Rotation paths and how fast each direction turns (degrees per step):
Each turn is a multiple of 5 degrees from 10 to 175, or 0.
Each row of a path follows its step; steps can be skipped.
Path 1:
step 2: -0.7	11.7	16.8	-26.9	2.0	-36.2	-11.8	-9.4	-5.4	25.2	-10.1	2.4	-4.8	-18.5	-24.2	-13.9	8.0	9.4	9.4	-23.6	-4.3	7.6	8.8	-3.3	16.4	-8.6	16.0	34.1	-13.8	-5.8	-10.0	33.7	-14.7	5.9	7.2	22.3	0.3	-5.2	3.7	-6.6	-13.7	-1.5	-2.2	4.9	19.1	-5.9	18.3
step 8: 6.3	7.0	-3.8	-29.3	-3.8	-1.2	-10.0	-13.2	0.9	-12.7	-21.7	0.0	25.0	-13.4	20.1	7.6	7.4	4.8	2.5	8.5	9.4	4.3	22.7	0.7	3.2	7.8	2.8	6.2	-34.6	3.0	7.1	18.8	-35.3	-4.5	3.5	12.9	-14.3	4.9	-16.3	-15.8	14.9	7.1	-22.7	-30.4	22.5	-3.1	-22.9
step 11: -5.8	29.6	20.9	-32.5	-24.9	-10.1	15.9	-6.9	-7.8	15.7	-7.1	14.9	10.7	-13.9	4.5	1.9	12.2	14.5	-17.3	-20.2	-3.3	-10.8	21.0	-12.4	-12.7	22.5	11.0	11.9	9.4	-7.0	1.5	-8.6	-5.6	-13.2	1.9	29.3	-4.7	-14.0	1.4	9.8	11.3	-17.9	-5.7	-15.2	25.2	-20.0	8.5
step 16: 1.2	23.1	15.3	-14.0	-1.8	-15.2	-20.5	-4.9	25.1	20.1	-17.8	-4.5	10.5	-23.3	-7.5	8.7	-5.3	-9.4	18.0	-2.1	-2.6	9.4	11.0	-1.0	-10.5	32.5	0.4	-0.5	-12.1	-24.5	-6.6	-13.9	-14.4	-3.1	0.4	22.0	-1.8	-5.5	-14.8	-36.6	-7.9	-5.3	10.3	-15.6	9.7	-36.0	-10.5
step 18: 1.3	-1.0	23.2	-14.4	2.7	2.9	12.2	28.0	-15.5	-18.6	2.4	7.1	3.0	-1.9	0.8	24.5	5.1	2.5	6.5	8.2	7.1	7.8	22.7	1.3	-8.5	-40.5	-10.5	9.5	4.2	-7.3	-0.5	4.1	-6.9	-41.4	25.9	-2.1	-13.4	-5.3	-28.8	24.2	0.4	-5.4	-9.5	6.6	-16.4	-2.9	-19.3
step 22: -7.6	24.6	-3.2	-6.4	-6.5	-23.7	-42.2	-14.7	-4.9	2.8	-21.6	20.2	-1.5	-13.8	5.9	28.8	8.2	-10.5	-7.3	-3.4	5.3	21.2	20.8	-23.3	8.2	-7.7	-9.1	-26.4	13.8	19.0	-13.7	17.0	-14.6	-1.1	8.7	9.1	-22.0	-4.2	1.9	-2.6	-5.0	3.5	-17.8	-5.9	-13.9	0.5	-14.8
step 27: 0.9	7.8	23.7	-25.2	3.9	-27.1	-35.7	15.0	-5.5	-5.4	-1.5	5.1	-3.2	-0.9	-20.2	-1.1	-10.7	-4.2	-5.1	-13.8	6.7	13.1	3.1	-0.4	-20.3	-18.4	-12.5	3.3	11.7	3.1	-18.1	35.7	25.3	-15.7	21.5	-1.9	-10.3	-0.1	-14.8	-1.8	-24.3	23.1	5.9	-0.2	-9.9	-2.7	-22.5
step 30: -7.2	10.5	-8.4	-4.0	-1.8	-20.7	-21.0	0.0	20.4	-0.6	-16.5	19.6	0.7	-12.2	16.8	24.6	-3.0	-0.9	17.6	-1.9	5.9	-15.5	10.5	12.5	7.7	-30.7	12.0	-7.6	-12.9	12.9	2.9	3.4	0.0	-30.7	2.2	4.5	-17.2	18.2	-33.9	-18.7	-9.2	22.5	0.9	-8.1	10.2	-23.4	-23.2
Speeds:
-1.9	1.4	-0.9	4.5	-3.0	-2.3	2.1	1.9	2.3	10.2	0.6	4.0	8.5	0.4	3.0	1.6	-4.1	-1.2	1.0	-5.8	-1.5	-0.3	-0.1	4.4	-6.9	1.7	7.9	4.5	-2.5	-6.5	6.0	3.1	1.0	-2.5	-3.1	1.2	4.0	-0.7	7.7	2.6	-2.7	-2.7	-1.3	11.5	1.3	-4.3	8.8
80
1.6	1.6	5.2	-0.2	2.7	10.0	3.5	-1.6	-2.0	0.1	-4.3	0.7	0.9	0.1	-0.8	3.3	0.5	1.2	9.2	2.8	-6.6	-2.4	10.2	4.1	-6.2	2.6	-1.7	0.8	4.7	-7.0	2.4	-5.7	5.6	-0.2	1.2	5.1	9.3	2.1	0.2	-3.2	4.1	-5.7	-3.4	-8.3	0.6	1.7	-0.3
145
-2.3	-1.7	-4.0	1.5	1.5	-3.9	-3.7	3.0	-2.6	-7.0	-3.8	0.5	0.0	-5.3	7.8	-1.8	-3.1	-4.6	0.2	1.9	0.4	6.7	-0.6	-0.1	0.1	1.7	8.5	4.5	5.0	1.4	-3.3	5.3	2.9	-2.4	5.8	6.7	8.4	-7.0	-2.3	-5.2	-6.4	3.4	2.6	-5.9	8.3	-5.3	-0.2
130
-3.7	0.2	-2.4	-0.1	-1.7	4.7	3.6	-3.4	0.2	4.2	1.1	1.1	-13.8	0.3	5.4	7.9	-1.9	1.1	2.0	-2.0	-7.2	7.2	2.3	-2.5	4.4	-5.2	-5.0	3.7	5.7	2.6	2.2	6.2	-4.3	-2.5	-0.7	0.1	-0.3	-3.1	-3.6	-1.1	5.8	-5.3	6.7	7.1	4.0	1.3	3.7
95
-1.3	-7.0	-1.6	-6.7	4.7	-4.9	2.9	-9.4	6.8	6.0	-4.1	-2.2	1.7	3.4	2.5	-5.6	-1.0	3.6	0.7	-1.8	7.8	10.1	8.8	-0.8	5.9	2.0	-1.1	-4.1	2.5	2.1	3.0	0.4	1.0	-4.2	-1.5	3.7	-0.2	4.0	4.6	1.6	-2.6	-2.0	1.4	-5.8	-5.1	-3.4	4.0
125
-2.0	-2.1	-4.5	-5.6	-1.4	10.7	-9.7	2.4	1.8	-7.2	-4.8	-6.0	6.5	-0.1	-1.7	6.2	0.8	-1.8	2.2	3.8	1.3	4.1	1.3	1.1	-3.1	-1.5	2.2	0.4	0.4	5.2	1.8	6.9	3.1	-5.8	-3.4	1.1	-5.6	-0.6	8.7	-2.9	6.9	1.7	-2.1	5.6	-4.9	-0.5	-3.3
80
-1.1	1.3	4.1	-1.3	5.8	0.3	0.3	3.1	6.6	8.2	2.3	-5.8	-1.0	-7.0	5.9	4.4	6.3	-5.3	4.4	1.7	-3.3	0.1	-6.1	7.7	-4.4	-3.6	-0.1	-7.1	-1.4	0.6	0.1	1.4	5.3	-2.8	8.5	-0.3	-2.5	1.3	-1.4	3.5	-4.3	3.6	9.8	-2.3	-6.2	2.0	-0.2
125
